The rows of D fall into 3 groups, and each row is roughly a mix of its group's hidden directions.
D, 116 rows:
[[-13 -18 -40 -26 -40  -1  26 -35 -24  -4  -2]
 [ 44   6  43 -15 -10  -1  39 -15   1  -4 -28]
 [-12 -16   4 -43 -53 -22   0 -29   1  17   2]
 [ 11  45   9  16 -17  21  38   4 -24 -37  -8]
 [ 10 -49  21  -4 -18 -12 -23  11 -29  37  23]
 [ 30  22 -20 -43  26  -6  -4 -24   8 -14  40]
 [-16  11  -3 -36  -4 -48  29   3 -40  19   3]
 [-10 -45 -25  11   6   9 -32  26 -37  26  10]
 [-12 -11  16 -57 -15   5  28 -36  10 -25   1]
 [  1  -6   5  19   6 -25  45  27 -39   9 -37]
 [ 23  24  66  14  -9 -16   9   5  12   2  23]
 [  1 -47 -16 -24  40   9 -15   5  11  33  23]
 [  3  12   1  37  17  16  -6 -53  28  32  10]
 [-53  33 -10  -2 -34  16   3  22 -27   9   5]
 [ 42   2  -6  26   1  18  43 -13  22   9 -38]
 [ 21  53 -42   8   4 -16  22 -19  10 -13 -15]
 [-10  47  15 -30  -4 -19  10 -14  50   6  -9]
 [ -7 -19 -34 -14  -2 -13 -26  25 -25  39 -38]
 [-15  30   6  16  19 -34  50   4   2  36  -5]
 [ 39 -18  -9  11  36  20  30 -16  -4 -39 -16]
 [ 11 -13 -49 -34   1 -22   2 -14 -34  18  27]
 [-35  24   1 -14  25  29 -28 -17  17  21  39]
 [ 43  -6  29   2  25 -24  32   0 -40   2  14]
 [ 16  -4  46   7 -13 -34 -14  25  29  11  33]
 [ 39   7  31  14   8 -19  34 -26   1  41  -3]
 [-35  37 -26   4   8  19  30   6  -2  38  26]
 [-24  31   8   7  35 -28 -39   9  25  30   4]
 [ 24 -14  36   8  -5   6   8 -49 -33 -29  10]
 [ 36 -23   9 -49  18 -19  13  28 -11 -22  15]
 [-31  15  -1  11  32  27  22 -35  10  44   5]
 [ -6  32  12  37  11  26  26  34  20 -13  32]
 [-10  30 -13  14 -31  27  10  21 -51 -16  16]
 [-15   1  28   9 -48 -21 -29 -29 -26 -13  20]
 [ 46 -43 -18 -14  36  13  21   7   8 -12 -12]
 [ -4   0 -53 -29  26  33  26 -20  -2  12   9]
 [-25  12 -27 -30   1   0  14  -3  62  -5  16]
 [ 25  21  -2 -30 -11 -39   2  32   9 -16  42]
 [  1 -32 -19  41 -30   8  -7  21 -34 -30  15]
 [ 21  13  23  -1  12   8  43  30 -22 -24  40]
 [-54  -6 -22  26 -17  21  -3 -15  29  -3  28]
 [ 23 -17 -18 -12  54  20  27   0 -13  14  33]
 [ -6   3 -29  -1  -4 -26 -13  48 -16 -46  18]
 [-54  -4 -34 -21 -26   6 -25  -7  -2  23  18]
 [ 36  33  -7 -32 -12 -16 -23 -45   6 -19  -1]
 [ 17 -14  36  -1 -22  -1   7  24 -35  51   7]
 [-14   7  39  33   8   8 -30   0 -19   4  50]
 [-11  58  10   5 -21  -3  25  36  19  15 -14]
 [ 41  -5  19   0 -17 -13  -4  17 -33 -53  -4]
 [  3  32  15   5  16  30  35  -6 -34 -43   2]
 [-41  12 -11  24  -3  23 -22  29 -31  30  21]
 [ 23  26 -38 -27  12 -34 -23 -22 -11  10  28]
 [ -6   4 -20 -18  -3  49   1  19 -32 -45  13]
 [  4  -7  33 -33 -31  -6  11 -21  -2 -41  37]
 [ -2  -6  26  -3 -21   6   1 -32  18  60 -25]
 [ 26 -19  -5 -35  43 -23  26  28  -2 -18  16]
 [ 20 -27 -47 -22   6  38  -5 -24  -1  -6  29]
 [ 11 -53  19  18 -13  20  31  32 -10 -22   3]
 [-11  -3 -23  24  18 -16 -41 -12  18 -53   4]
 [-31  16  31  24  31  12  25  44  -3  16   9]
 [  6  10   4  -3  50 -29  12  11 -18 -40  32]
 [  2 -22   1 -42 -38  -8  -6  43  -4 -18 -27]
 [ -7 -27 -35  31   7 -32  27  35   3  12 -25]
 [  2  -8   3 -29 -15 -27  17 -29  43 -42 -14]
 [-44  -5 -16 -16  36  21 -32  -6   4 -25  29]
 [ -5  37  15  42 -16  17   3  -2 -47 -22 -14]
 [-38 -15  -5  -5 -33  -3 -14 -30  23 -19  44]
 [-46  -9 -33   3   8   8 -47   7 -16  24  17]
 [ 57   4 -24  38 -21 -10  -1   4  27 -13  -3]
 [ 20  -5  35 -11 -17   5 -64 -16 -12   3  12]
 [-54  10  21 -33 -17 -26  -5  19  11  -9 -27]
 [ 48 -18 -29  11 -31   0   0  38 -20 -19  -2]
 [ 13  12  45 -54 -30 -22   7   9   2  -7   1]
 [ 16 -16  22  -4   6  23  12   4 -58 -39 -13]
 [-22 -21   6   5  23  42  45  22   8   6 -29]
 [ 44  24 -19   3  -1  -5  -4 -21  25 -43  30]
 [-23 -15 -29  54  21   7   9   1 -27  22 -20]
 [ 23 -38  18  33 -15  -2   0  34  -6 -14  41]
 [-16  -5 -13  14 -62 -13   9 -13 -43  -3   5]
 [-42  19  17 -33 -10  28   7  10 -22 -41 -11]
 [-17 -34 -36  -6   0  10  10   5 -33  42 -29]
 [ 14   7  19 -26 -10  -8   6 -50 -35   7 -39]
 [ 10   6  15   1 -39  40 -41 -27  -3 -29   5]
 [ -4  -7  -6  10   6   1 -34  -9 -63  18 -32]
 [-13  -8 -32 -20  36  23  47  12 -10  13  27]
 [  5 -12 -31 -24 -28 -27   1  36   8  22 -42]
 [ 26  26  21 -12  12 -22  22 -19  45 -31 -19]
 [ 46 -22   0  12  11 -55 -10   7  14  16  18]
 [ 55   2  18   5  24 -23 -26  29 -18  10 -18]
 [-28 -14 -21  16  -8  31 -11  25 -44  32  18]
 [-60   5 -32  13 -10   6  34  -7   9   4  24]
 [-41 -11 -36 -19  18  -3 -36   6  29  18  22]
 [-33  -7 -40  11  -1  40   2  15 -40  20   3]
 [-11 -22   4 -40   3 -20  31  34 -17  38 -17]
 [ 11 -52  29 -48  14 -12 -19   4   2   2  12]
 [  8  -5 -40 -31  44 -12  14   9 -13  21  34]
 [ 26  16  -2 -43  39   2  11 -11   6  12 -45]
 [ 21  -5  11  10  -7 -10  20  -4  48 -51  25]
 [-26  28  24  -1 -16 -15 -42 -26  10  10  40]
 [  2 -13 -17 -42 -20 -14   3  56  -8 -27  -3]
 [ 12 -12 -12  -8 -30 -33 -24  45  -6 -41  -5]
 [ 16 -14 -28   4  -2  16  35 -25   5 -58  -9]
 [-14 -20 -46  12 -15  -3  37  13 -40  15  14]
 [ -2   0  38   3  10 -20 -25 -24  34 -19  46]
 [ -3  56  -8  36 -18 -22 -18  -3 -20  17 -22]
 [-22  25  24 -10 -15   5  -2 -30  23   0 -57]
 [  2  29 -38  25   8 -29 -17  12 -32  39   0]
 [ 32  17  33 -12  37 -12  16  23  34  28 -10]
 [ 20  -6  39  30 -41  -8   3  10  -1 -34 -28]
 [-19 -36  12  23 -12  -1 -35  11   1  30 -45]
 [  0 -18 -17   0  10 -31 -55   2  32 -18  27]
 [-39  21  -2  -9 -50 -29 -34   1   0  14  -1]
 [-37 -10 -46   1   7  13 -14  36  25  14  26]
 [-18  -4 -18 -49 -21 -16 -20  29  40   9  12]
 [ -3 -43 -41 -26  -2  35 -16 -28  -4  16  -1]
 [-33 -25  -7 -51  18 -22 -16 -12   1  35  -4]
 [ 14  12  -9 -54 -13  12  19 -35 -32  -9  21]]

Here is one row from each group, named. Which group is each of the other rows in?
[ 48   8 -28  32   7  29 -11  10 -16  -8  33]
<83>
[ 13  -1   7  48 -38 -39 -25   1 -18  18  -5]
<50>
[-22  29  13  32 -26 -26 -44  26 -16  -1  -3]
<123>

[ 53  -7  25   5 -10  16  13  17 -28 -32  25]
<83>
[  9  -9  41  38  18  -7 -30  39  19   6 -17]
<83>
[-22  18   6  53 -36   7 -29 -20 -18  -1 -13]
<50>
[ -5  10 -11 -13 -24 -46  48  -1 -25 -20  19]
<83>
[ -1  33  31  22 -15 -33  37  -8   8  18 -33]
<50>
[ 31   3  12 -19  39   4  19   2  44 -23 -31]
<83>
[ 63 -36  10  10   7 -16 -15 -20  18   5  -2]
<50>
[  6  27 -33  61 -25  14  -8  -3  -1  -1 -16]
<83>
[-12  -3  27  -9  16  -5 -41 -14 -34  50   5]
<123>
[ 34  -2  20  18  -8  -1 -32 -35 -14  23  44]
<50>
[ -9 -27 -26   3  -4 -22 -54   9 -31  13 -25]
<123>
